Where one turn sends some rows of the set: a few examples, then the rows asked:
maf: +1.12	-0.09	+2.24	+2.11	-1.28	-0.11	+2.58	+0.18	+1.16	+0.49	+0.69	-0.78	+0.66	+1.44	+2.96	-0.42	+0.06	-1.85	-0.22	-0.34	+2.73
Soli: +0.44	-1.01	-1.00	-0.92	+1.37	+2.08	-4.06	+1.34	-1.91	-0.09	+1.09	-0.61	+2.24	+1.00	+0.12	+1.00	+0.49	+0.61	+1.30	+0.19	-1.03
geku: +1.72	-1.67	-1.30	-1.39	+0.30	+2.17	-3.36	+0.78	-0.98	+0.55	-0.51	-2.22	+1.21	-1.80	-0.14	-0.58	+0.24	+1.80	+2.00	-0.46	-1.35
tubu: +1.04	-0.62	-4.60	-0.59	+0.85	-0.02	-0.03	-0.79	-1.98	+2.25	+0.47	-0.81	-1.86	+0.00	-2.65	+1.86	-1.09	+1.46	+0.09	-0.68	+1.11
Zupe: +1.31	-0.64	-1.67	-1.81	+2.28	+1.37	-2.86	-0.43	-1.40	-0.13	+1.86	+0.15	+1.26	+1.52	-0.97	+0.78	-0.78	-0.31	+2.74	-1.84	-0.90
Zilo: +0.28	+0.81	+2.18	+2.22	-1.89	-0.53	+2.44	+0.25	+1.34	+0.15	-0.93	-0.01	+0.04	+0.55	+2.77	-1.76	+1.67	+0.07	-0.99	+0.08	+1.42
Fuseg: +0.45	+2.01	+2.19	+2.60	-1.77	-0.87	+1.90	-0.43	+1.56	+0.75	-0.22	+0.04	-0.35	+0.92	+1.57	-0.57	+1.92	-1.82	+0.12	-0.19	+0.94
zose: -0.60	+0.17	-3.22	-1.38	+0.62	+1.24	-0.85	-1.39	-1.55	-0.07	-0.41	-1.22	-0.10	-0.07	-1.10	-0.68	-0.08	+4.97	+0.20	-1.16	-1.15
sigap: +1.02	+0.64	-4.11	-1.56	+0.98	+0.92	-0.17	-0.78	-3.89	+0.07	-0.13	+0.43	-1.50	+1.34	-1.71	+0.08	-0.08	+1.66	-0.88	+0.41	+1.87
fime: +0.40	+0.12	+1.85	+2.49	-0.83	-0.96	+3.48	-0.21	+0.81	+1.11	-1.19	+0.86	-0.52	+1.13	+2.64	-0.84	+1.15	+0.24	-1.44	+0.28	+1.49
pomum: +0.08	+0.34	-2.32	-2.97	+0.41	+1.42	-2.42	+0.37	-2.80	-0.67	-0.77	-1.25	+1.01	+1.07	-1.13	-1.99	+1.14	+2.81	-0.63	-0.43	-0.19
tuzet: -0.08	+0.74	+2.39	+2.66	-1.69	-1.27	+1.88	+0.79	+1.74	+0.57	+0.30	-0.22	+0.34	+1.14	+2.35	-0.71	+1.59	-0.77	-0.73	-0.35	+1.12
Suvan: +0.21	+1.22	-1.90	-2.61	+1.26	+2.00	-3.10	-1.41	-1.09	-1.35	+0.76	-0.32	+0.96	+0.33	-1.53	-1.29	-0.30	+1.79	+0.80	-1.41	-1.10
zeza: -1.06	+0.41	+2.38	+1.63	-0.87	-1.01	+3.14	-0.63	+0.11	+0.13	-0.81	-0.89	+0.28	+0.34	+1.81	-0.91	+0.60	-0.18	-2.98	+0.10	+0.85
vorar: +0.13	+0.18	-4.46	+0.09	+0.64	+0.19	+0.46	-1.06	-3.46	+0.06	+0.82	-0.25	-2.27	-0.70	-1.80	+1.73	-0.48	+2.06	+0.84	-0.39	-0.25
domir: -0.17	+1.54	+2.01	+2.16	-0.90	-1.64	+2.91	-0.79	+1.53	+1.68	-0.54	+0.03	-0.44	+1.93	+1.00	-0.16	+1.60	-1.37	-0.83	-0.53	+0.62
liv: +1.63	-1.02	-2.84	+0.47	+0.38	+1.24	-2.87	+0.52	-0.95	+1.22	+1.78	-1.35	-0.28	-1.30	-1.06	+2.66	-0.97	-0.37	+2.14	-0.18	+0.20
Niti: +1.64	-1.74	-3.14	+0.56	+0.78	+1.20	-1.21	+0.65	-2.56	+0.09	+1.98	-0.30	-0.53	-0.29	+0.10	+2.33	-0.48	+0.13	+3.72	-0.68	-0.54
dabol: +1.52	-0.58	-2.90	-1.51	+2.75	+0.50	-0.57	-1.12	-3.79	-0.19	+0.90	+1.07	-0.94	+0.49	-1.48	+1.33	-0.88	-0.83	+1.84	-0.61	-0.60
Tivu: +0.91	-1.52	-1.75	-1.21	+0.79	+2.18	-2.44	+0.09	-0.83	-0.05	+0.74	-1.17	+1.66	+0.38	+0.73	-0.08	-0.18	+2.96	+3.28	-1.58	-1.38
tomuk: -0.11	+0.16	+1.88	+2.97	-0.68	-1.49	+2.89	+0.27	+1.24	+1.21	-0.08	+0.54	-0.14	+1.61	+2.34	+0.20	+1.18	-0.74	-1.19	-0.21	+1.05
dopa: +0.03	+0.05	+1.47	+1.78	-1.39	-1.80	+3.88	+0.42	-0.51	+0.21	+0.12	-0.99	-0.40	+1.06	+1.92	-0.36	+0.63	-1.79	-1.39	-0.24	+1.90
nis: +1.31	-0.93	-3.08	+0.14	+1.83	+1.68	-2.09	+0.25	-3.03	+0.61	+1.40	+0.86	-0.41	+1.25	-0.57	+2.84	-0.73	-0.58	+1.09	+1.00	+1.10
fifi: +0.23	+0.71	+2.50	+1.58	-0.30	-0.81	+3.13	-1.13	+1.31	+1.72	-1.93	+0.39	-0.17	+1.35	+1.82	-1.14	+1.85	-0.57	-0.81	-0.12	+0.11
guv: +0.96	+1.21	+2.81	+2.04	-1.21	+0.05	+2.23	-0.60	+1.46	+0.68	-1.53	+0.28	-0.14	+0.58	+2.38	-1.54	+1.95	-1.25	+0.26	+0.24	+0.66
Kita: -0.22	+0.01	+3.06	+1.80	-0.68	+0.69	+1.77	-0.83	+1.72	+0.29	-0.40	-0.70	+1.25	+0.86	+2.97	-1.04	+0.04	-0.02	-1.69	+0.09	+1.36
baroz: +1.01	-1.31	-2.95	-2.64	+0.84	+0.79	-0.53	-0.64	-1.91	+1.48	-1.79	-1.55	-0.23	-0.44	-1.65	-1.31	+0.08	+3.71	-0.30	-0.92	-0.49
zafa: +0.62	+1.11	-2.97	-2.31	+1.88	+1.13	-0.87	-2.08	-3.36	-1.09	-0.31	+0.42	-1.40	-0.86	-1.95	-0.63	-0.51	+1.13	-0.04	-0.21	-0.65

zafa turns into -> dabol
Niti turns into -> Tivu
Now find these:
maf turns into -> Kita
tomuk turns into -> tuzet
geku turns into -> baroz
nis turns into -> Soli
domir turns into -> Fuseg

